Each row has a name. Each question is about the rows just above it.

Sig: [-38  -5  -2  11   9  13  59   2 -50  -3  56  50  -1  22  -5  23 -21 -20
   2  56  12]
kat: [  9   3  -4 -21   5 -53 -13   4 -40  17  13 -19   0  44 -14  24   9 -32
 -94  46 -17]
fivug: [-24  -2 -20  21  48 -19 -17 -26  13 -23 -20 -43 -10 -12 -11  16 -33  16
  25   2 -41]
sok: [  0 -20   2  11 -45  14  43 -37  18 -36  -8  63  19   0 -58  12 -71  35
 -54 -14  -5]
Number of entries in [  0 -20   2  11 -45  14  43 -37  18 -36  -8  63  19   0 -58  12 -71  35
 -54]:
19
Count the entries of [  9   3  -4 -21   5 -53 -13   4 -40  17]:
10
Count the entries of [-24  -2 -20  21  48 -19 -17 -26  13 -23 -20 -43 -10 -12 -11  16 -33  16
  25   2 -41]:
21
How many entries does [-38  -5  -2  11   9  13  59   2 -50  -3  56  50] have?
12
Number of entries in [-38  -5  -2  11   9]:
5

Tof: [ -7  41  11 -19 -10 -80   9  13  -3 -29  40  -4   6  11   7   5   2  -2
   3  -4  22  11 -25 -14   6  20]
Nit: [ 10 -44  -7  24   9  -3  -8  13  -6 -11  59  19  -6  55  -4  -5 -19 -12
  -5  20 -16 -19  22  -1 -34 -13]
supo: [  8   6  -8  10  18 -13  -4   6  12   0  33  35 -29  26  17   4  -3  10
  -1   0 -21  20 -10  -1 -16 -13]
kagur: [ -1 -31  -9   9 -28  10 -10  -2  13  11 -60  -1 -21 -10   8 -11  -6   9
  10  -5   6  -8  13 -83 -11 -70]
Dat: [  8   6  -8  10  18 -13  -4   6  12   0  33  35 -29  26  17   4  -3  10
  -1   0 -21  20 -10   4  -9  -4]
Count the entries of [ -1 -31  -9   9 -28  10 -10  -2  13  11 -60  -1 -21 -10   8 -11  -6   9
  10  -5   6  -8  13 -83 -11]:
25
How many entries does [ -1 -31  -9] have?
3
Count the entries of [  8   6  -8  10  18 -13  -4   6  12   0  33  35 -29  26  17   4  -3  10
  -1   0 -21  20 -10   4  -9  -4]:
26
How many entries does [ -7  41  11 -19 -10 -80   9  13  -3 -29  40  -4   6  11   7   5] have?
16
How many entries does [  8   6  -8  10  18 -13  -4   6  12   0  33  35 -29  26  17   4] have?
16
Number of entries in [ -7  41  11 -19 -10 -80   9  13  -3 -29]:
10

mimil: [ 26 -83 -36 -81   4]
tuso: [-24  73  30  72  -4]
Piv: [ 26 -83 -36 -81   5]
zoz: [ 23 -76 -35 -73   1]
leg: [-25  75  31  74  -2]
Nodul: [-24  74  30  74  -3]
volet: [ 23  77 -35 -73   1]
Sisi: [ 25 -77 -34 -76  -1]
fita: [-24  74  33  72  -3]
Vere: [-26  78  31  78  -2]
fik: [ 27 -77 -32 -77   3]
Count the entries of [ 27 -77 -32 -77   3]:
5
Number of entries in [ 26 -83 -36 -81   5]:
5
How many entries does [-24  74  30  74] have?
4
Count the entries of [-25]:
1
How many entries does [ 23 -76] have?
2
How many entries does [ 23  77 -35 -73   1] have?
5
How many entries does [ 23 -76 -35 -73] have?
4

Silig: [-32  11 -32  20  10  15  38]
Napo: [-32  11 -32  20 -14  12 -15]
dipo: [-51   7 -51  47 -93 -21  19]
Zotin: [ 30 -15   5 -44 -12  -4 -26]
vozaf: [-51  28 -51  47 -93 -21  19]
pep: [ 30 -19   5 -44 -12  -4 -26]
Count the entries of [-51   7 -51]:
3
Count the entries of [-32  11 -32  20  10  15]:
6
Count the entries of [ 30 -19   5 -44 -12  -4 -26]:
7
Number of entries in [ 30 -19   5]:
3
How many entries does [-51  28 -51  47] have?
4
Count the entries of [ 30 -19   5 -44]:
4

nomit: [ -3  41  -8 -14 -75 -29 -30 -12   9]
mebik: [  3  48  -7 -67  36 -22  64  13  20]
Bamib: [ -3   8  -4  17 -75 -12 -46 -19 -11]
fitet: [-69 -59 -52  22  43  23  33  25 -38]
tezim: [ -4  12   4  17 -84  -7 -52 -21 -10]
Gulur: [ -3  41  -8 -14 -75 -29 -30  -7   9]
Lapak: [  3  49 -17  -8 -91 -43 -25   7   0]
nem: [ -1 -29   8  48  21  30 -32 -12 -23]
lizet: [-12 -31  -8  49 -29  13 -49  -9 -18]
Count the entries of [  3  49 -17]:
3
Count the entries of [-3  8 -4 17]:
4

duz: [ 13  62 -84 -37]
guge: [-98  74  12   9]
nof: [ 13  62 -84  40]
fepa: [ 13  62 -84 -39]
Number of entries in [13 62]:
2
Number of entries in [-98  74  12   9]:
4

fofav: [ -8 -37 -48 -46  49  47  29   7]
Sadis: [-30  78  47  89  38 -28  -9  56]
fupo: [18 13 17 12 14 18 14 17]
Count the entries of [18 13 17 12 14 18 14]:
7
Count the entries of [18 13 17 12 14 18 14 17]:
8
Count the entries of [ -8 -37 -48 -46  49]:
5
Count the entries of [-30  78  47  89]:
4

